In the data rows, 128 means zero.
Some points, one per row:
tensor([153, 184, 163,  57, 102, 109, 103,  53, 123, 176, 110, 132,  84,  82,  79, 156,  56,  91,  75, 108, 255, 161,
        127, 199, 190,  87,  77, 134, 189, 117,  89, 169])
tensor([154, 188, 167,  54,  94, 114, 102,  53, 119, 183, 111, 132,  76,  77,  77, 158,  53,  89,  78, 109, 255, 160,
        118, 202, 186,  85,  79, 136, 183, 114,  86, 170])
tensor([156, 179, 170,  53,  98, 116, 100,  56, 116, 187, 112, 130,  78,  77,  74, 156,  57,  88,  75, 110, 255, 156,
        112, 207, 178,  81,  78, 137, 175, 113,  90, 171])
tensor([158, 192, 169,  55,  94, 121, 108,  59, 113, 187, 109, 128,  73,  78,  73, 156,  52,  89,  83, 113, 255, 158,
        112, 203, 179,  85,  81, 135, 171, 115,  84, 171])
tensor([159, 187, 167,  60,  97, 124, 113,  65, 114, 187, 110, 128,  78,  81,  74, 154,  55,  93,  89, 117, 255, 159,
        116, 200, 177,  88,  86, 136, 168, 116,  82, 175])
tensor([158, 183, 165,  66, 100, 127, 119,  73, 118, 183, 108, 128,  83,  85,  75, 150,  60,  99,  98, 118, 255, 156,
        121, 194, 175,  92,  93, 137, 166, 117,  79, 175])
tensor([158, 179, 162,  79, 100, 129, 120,  82, 124, 182, 106, 130,  88,  87,  73, 145,  60, 110, 105, 119, 253, 160,
        121, 190, 173,  91,  90, 140, 161, 109,  80, 171])
tensor([155, 174, 165,  78, 110, 131, 125,  79, 131, 172,  97, 134,  93,  90,  74, 139,  63, 109, 105, 121, 247, 157,
        130, 177, 176,  96,  97, 142, 159, 122,  72, 172])
tensor([156, 178, 154,  85, 108, 133, 130,  76, 136, 168,  96, 133,  96,  94,  83, 131,  75, 128, 116, 114, 230, 155,
        134, 172, 168, 104, 112, 137, 160, 112,  73, 166])
tensor([155, 167, 151,  86, 109, 134, 136,  87, 133, 163, 101, 133, 108,  96,  86, 130,  80, 136, 112, 123, 228, 151,
        135, 167, 175, 110, 114, 136, 159, 120,  74, 169])
tensor([156, 168, 152,  87, 110, 137, 137,  87, 134, 163, 101, 130, 108,  97,  86, 129,  80, 136, 115, 122, 219, 150,
        136, 166, 173, 110, 113, 137, 157, 118,  73, 168])
tensor([158, 170, 153,  88, 108, 143, 140,  88, 135, 164, 100, 129, 108,  97,  85, 126,  80, 139, 118, 121, 211, 150,
        135, 163, 169, 111, 114, 138, 155, 115,  71, 168])
tensor([156, 178, 158,  84, 110, 160, 136,  86, 131, 171, 100, 130, 106,  91,  80, 119,  75, 133, 115, 119, 205, 156,
        139, 164, 158,  96, 118, 130, 152, 112,  73, 166])
tensor([162, 178, 156,  87, 100, 159, 143,  92, 140, 165,  99, 128, 110,  97,  82, 117,  78, 148, 125, 124, 190, 150,
        131, 159, 163, 111, 119, 142, 148, 110,  65, 170])
tensor([164, 181, 155,  90,  96, 167, 146,  98, 145, 161,  96, 127, 111,  97,  80, 111,  80, 159, 129, 123, 178, 148,
        128, 154, 157, 114, 120, 145, 140, 110,  62, 168])
tensor([161, 179, 152,  95,  94, 178, 150, 103, 144, 165,  98, 119, 114, 108,  77, 104,  84, 161, 137, 126, 151, 144,
        126, 151, 147, 115, 122, 147, 133, 110,  63, 168])
tensor([162, 180, 153, 103,  91, 183, 154, 124, 145, 159,  98, 122, 117, 123,  80,  97,  93, 165, 138, 137, 133, 141,
        119, 146, 138, 118, 127, 150, 122, 111,  68, 161])
tensor([156, 177, 147, 106,  89, 184, 158, 128, 143, 157,  95, 125, 121, 135,  84,  93, 100, 170, 138, 141, 105, 142,
        120, 137, 133, 120, 134, 148, 112, 109,  72, 155])
tensor([152, 175, 145, 114,  86, 185, 160, 139, 140, 154,  98, 125, 121, 147,  87,  92, 109, 171, 136, 147,  81, 139,
        119, 133, 123, 121, 133, 153, 100, 105,  78, 157])
tensor([156, 177, 151, 122,  87, 187, 160, 135, 143, 159, 104, 117, 118, 151,  82,  93, 104, 162, 135, 140,  68, 139,
        124, 136, 120, 120, 124, 157,  97, 102,  75, 160])
Then 24 other points, each followed by its number:
tensor([162, 177, 158, 129,  88, 193, 160, 132, 145, 166, 112, 108, 114, 151,  78,  95,  99, 157, 136, 131,  49, 139,
        133, 141, 119, 120, 115, 161,  98,  94,  73, 165]) 0
tensor([168, 178, 164, 137,  86, 193, 158, 129, 152, 171, 121, 103, 112, 154,  73,  96,  95, 153, 136, 123,  41, 139,
        138, 144, 116, 117, 107, 166, 102,  90,  67, 168]) 1
tensor([167, 176, 167, 144,  86, 193, 158, 130, 157, 171, 126, 101, 113, 153,  73,  95,  99, 156, 134, 122,  24, 139,
        140, 142, 114, 118, 105, 165,  97,  86,  68, 167]) 2
tensor([170, 176, 166, 151,  81, 195, 159, 132, 161, 173, 129,  97, 112, 158,  73,  94, 102, 161, 134, 118,  10, 139,
        142, 142, 111, 115, 103, 166,  94,  86,  67, 166]) 3
tensor([169, 175, 167, 160,  76, 197, 163, 138, 166, 174, 135,  94, 112, 163,  70,  90, 104, 167, 131, 119,   0, 140,
        144, 139, 106, 113, 101, 170,  83,  83,  66, 169]) 4
tensor([162, 170, 161, 166,  81, 201, 169, 136, 164, 179, 143,  79, 113, 164,  64,  90, 107, 169, 131, 121,   0, 136,
        139, 141, 104, 107, 105, 167,  72,  87,  65, 177]) 5
tensor([168, 174, 173, 176,  75, 205, 174, 139, 172, 183, 147,  86, 108, 169,  67,  92, 110, 175, 126, 116,   0, 139,
        146, 136, 100, 111, 101, 172,  66,  76,  60, 175]) 6
tensor([173, 175, 180, 176,  76, 205, 169, 130, 178, 189, 156,  79, 104, 157,  67,  99, 103, 174, 123, 107,   0, 144,
        146, 142, 105, 102,  96, 169,  74,  74,  57, 175]) 7
tensor([175, 173, 185, 177,  79, 205, 164, 121, 180, 195, 169,  72,  99, 146,  70, 108,  99, 171, 119,  96,   0, 146,
        146, 146, 106,  97,  94, 164,  80,  74,  55, 174]) 8
tensor([180, 169, 189, 183,  77, 204, 160, 114, 179, 190, 181,  69, 100, 146,  71, 108,  97, 167, 114,  92,   0, 148,
        146, 146, 107,  90,  88, 161,  86,  72,  58, 174]) 9
tensor([172, 169, 192, 179,  81, 199, 153, 109, 181, 197, 183,  64,  92, 134,  78, 118,  96, 165, 114,  79,   0, 147,
        141, 149, 106,  92,  92, 155,  84,  75,  62, 163]) 10
tensor([170, 166, 193, 178,  80, 196, 147, 104, 181, 199, 188,  61,  90, 129,  81, 122,  96, 161, 112,  71,   0, 147,
        139, 151, 105,  89,  89, 151,  87,  73,  66, 159]) 11
tensor([166, 165, 193, 177,  79, 193, 145, 102, 179, 199, 191,  61,  89, 129,  81, 123,  96, 160, 112,  69,   0, 148,
        137, 151, 106,  88,  86, 151,  90,  73,  68, 157]) 12
tensor([166, 162, 190, 175,  84, 187, 143, 103, 175, 193, 190,  63,  89, 129,  84, 123,  98, 156, 111,  67,   0, 149,
        136, 148, 104,  88,  86, 145,  95,  77,  72, 153]) 13
tensor([166, 159, 186, 178,  87, 180, 146, 105, 170, 184, 190,  67,  92, 132,  88, 122, 103, 156, 111,  68,   0, 149,
        128, 141, 104,  92,  89, 142,  94,  80,  78, 149]) 14
tensor([164, 156, 181, 181,  91, 171, 147, 107, 166, 176, 191,  71,  95, 134,  94, 121, 111, 157, 112,  70,   0, 149,
        122, 133, 103,  96,  93, 138,  96,  86,  84, 144]) 15
tensor([162, 151, 173, 184,  95, 162, 146, 117, 161, 162, 191,  78, 103, 142,  99, 118, 117, 162, 115,  72,   0, 148,
        119, 125, 101, 101, 101, 137,  96,  93,  94, 143]) 16
tensor([158, 147, 168, 187, 100, 154, 147, 120, 157, 154, 191,  83, 105, 148, 105, 120, 124, 166, 113,  74,   0, 148,
        113, 119, 101, 103, 107, 132,  95,  96,  96, 140]) 17
tensor([156, 146, 166, 189, 103, 150, 146, 122, 156, 149, 193,  85, 108, 151, 111, 122, 127, 168, 111,  73,   0, 147,
        110, 115, 100, 105, 111, 130,  95,  99, 100, 138]) 18
tensor([149, 139, 159, 192, 110, 139, 144, 125, 153, 138, 197,  89, 113, 154, 119, 124, 135, 171, 109,  74,   0, 149,
        102, 106,  99, 106, 118, 126,  95, 103, 111, 132]) 19
tensor([153, 147, 160, 197, 115, 131, 141, 131, 154, 121, 202,  94, 109, 153, 126, 128, 135, 178, 105,  73,   0, 146,
         94, 103, 103, 104, 122, 126,  89, 106, 113, 131]) 20
tensor([223, 128, 186, 205, 172, 185, 222, 151,  97, 186, 169,  46,  63,  78,  55, 112, 153,  69,  93, 145, 114, 171,
         29,  90, 134, 104, 118,  78,  29, 113,  94, 100]) 21
tensor([218, 120, 179, 204, 183, 175, 218, 152,  90, 181, 171,  52,  66,  81,  62, 117, 154,  65,  93, 147, 134, 171,
         25,  87, 139, 106, 124,  71,  39, 119, 102, 101]) 22
tensor([214, 122, 175, 197, 187, 171, 210, 154,  80, 181, 173,  50,  69,  80,  71, 126, 166,  53,  92, 153, 162, 172,
         22,  84, 147, 101, 133,  56,  50, 137,  98,  96]) 23
Which two of these numbered points are nearest to each point below by angle, seen from the average point of the first points? Their numbers follow each, nearest first.
tensor([109,   8, 108, 171, 198,  74,  72, 131,  96, 130, 171, 128, 139,  60, 178, 186, 190,  93,  87, 156, 247, 147,
        194, 156, 159, 112, 130,  43, 176, 200, 178,  67]) > 23 22
tensor([121, 131, 164,  80, 146,  78,  87,  79, 131, 178, 164,  99,  73,  84, 135, 206,  79,  65,  89,  88, 255, 157,
        120, 188, 169,  73, 119, 107, 186, 126, 121, 146]) > 23 22
tensor([206, 107, 167, 191, 209, 149, 211, 156,  73, 166, 164,  61,  71,  69,  83, 137, 163,  46,  91, 159, 187, 167,
         21,  84, 153, 109, 139,  53,  54, 138, 123,  91]) > 23 22
tensor([112,  14, 100, 166, 200,  75,  81, 133,  99, 131, 158, 134, 143,  65, 173, 183, 193,  91,  85, 162, 255, 144,
        190, 153, 167, 114, 134,  41, 167, 207, 174,  75]) > 23 22
tensor([210, 113, 171, 195, 199, 159, 215, 156,  77, 170, 163,  60,  70,  76,  75, 128, 159,  56,  95, 155, 172, 170,
         23,  84, 146, 108, 136,  62,  48, 133, 113,  97]) > 23 22
tensor([206, 112, 168, 194, 203, 155, 212, 155,  77, 171, 164,  62,  72,  74,  80, 133, 162,  51,  92, 159, 181, 169,
         24,  83, 149, 108, 137,  62,  52, 139, 118,  93]) > 23 22
tensor([116, 142, 169,  78, 135,  79,  91,  78, 130, 189, 176,  88,  59,  95, 134, 207,  75,  70,  95,  78, 255, 158,
         99, 183, 154,  70, 126, 116, 168, 124, 121, 154]) > 23 22
tensor([ 76,  98,  58, 118, 126, 143, 145, 194,  72,  67,  75, 180, 202, 148, 163,  91, 177, 161, 228, 213,  62,  56,
        165,  93,  62, 203, 173, 155,  84, 166, 159, 139]) > 0 19
tensor([133, 140, 166,  86, 143,  89,  93,  73, 131, 175, 153, 101,  77,  79, 127, 199,  71,  62,  96,  91, 255, 157,
        131, 191, 174,  86, 108, 114, 190, 121, 122, 151]) > 23 22
tensor([110,   4, 111, 176, 194,  74,  65, 127,  93, 132, 177, 119, 134,  63, 182, 190, 191,  95,  93, 149, 235, 143,
        193, 155, 156, 109, 128,  43, 187, 198, 181,  58]) > 23 22
tensor([113,   2, 117, 182, 193,  80,  61, 120,  95, 134, 190, 108, 130,  57, 184, 193, 188, 100,  91, 140, 218, 145,
        192, 154, 154, 103, 126,  42, 199, 193, 179,  51]) > 23 22
tensor([122, 139, 169,  85, 145,  82,  91,  79, 129, 180, 166,  92,  73,  81, 137, 210,  69,  65, 100,  79, 255, 159,
        112, 190, 165,  79, 121, 111, 179, 126, 126, 154]) > 23 22
tensor([ 85, 113,  82, 128, 132, 168, 134, 179,  55,  63,  75, 164, 177, 160, 157, 100, 155, 125, 190, 199,  45,  62,
        147,  90,  75, 188, 148, 171,  97, 135, 165, 109]) > 0 19
tensor([146, 158, 170,  85, 129, 105,  95,  73, 138, 170, 146, 107,  76,  79, 112, 180,  70,  65,  94,  99, 255, 153,
        139, 188, 181,  82,  90, 128, 185, 107, 101, 152]) > 23 22
tensor([111,   7, 108, 174, 196,  75,  70, 128,  94, 132, 173, 123, 137,  64, 179, 189, 191,  94,  90, 152, 241, 143,
        193, 154, 159, 111, 129,  43, 180, 200, 178,  62]) > 23 22
tensor([110,  12, 105, 168, 198,  74,  75, 132,  95, 130, 164, 132, 138,  64, 177, 185, 191,  92,  87, 159, 255, 144,
        193, 154, 162, 113, 133,  42, 173, 205, 175,  69]) > 23 22
tensor([114,   0, 118, 183, 195,  80,  62, 123,  98, 128, 187, 116, 128,  62, 182, 195, 189, 100,  89, 142, 221, 139,
        198, 154, 148, 108, 130,  47, 214, 197, 184,  49]) > 23 20
tensor([112,   1, 111, 178, 194,  78,  65, 124,  92, 133, 180, 115, 130,  59, 186, 190, 188,  96,  91, 147, 225, 145,
        193, 155, 156, 107, 125,  41, 189, 197, 181,  54]) > 23 22
tensor([135, 141, 166,  83, 136,  93,  98,  70, 132, 176, 148, 105,  75,  82, 120, 188,  75,  62,  93, 100, 255, 156,
        131, 186, 176,  85, 104, 120, 189, 117, 110, 144]) > 23 22
tensor([114,   2, 121, 182, 192,  80,  59, 118,  94, 135, 194, 105, 130,  55, 184, 196, 188, 103,  94, 135, 216, 145,
        192, 155, 152, 102, 129,  41, 202, 191, 179,  50]) > 23 22
tensor([121,  16,  99, 175, 197,  78,  87, 125, 101, 123, 147, 142, 153,  70, 162, 176, 193,  88,  76, 158, 239, 142,
        185, 145, 168, 121, 138,  37, 167, 193, 179,  81]) > 23 22
tensor([116, 138, 170,  77, 133,  87,  90,  86, 127, 187, 171,  93,  67,  94, 136, 203,  67,  70, 101,  77, 255, 157,
        102, 198, 157,  68, 116, 108, 171, 120, 116, 150]) > 23 22
tensor([ 89, 118,  75, 125, 125, 169, 137, 174,  52,  64,  79, 160, 179, 165, 160,  99, 160, 130, 188, 189,  44,  59,
        147,  95,  71, 191, 154, 163,  98, 132, 167, 106]) > 0 19
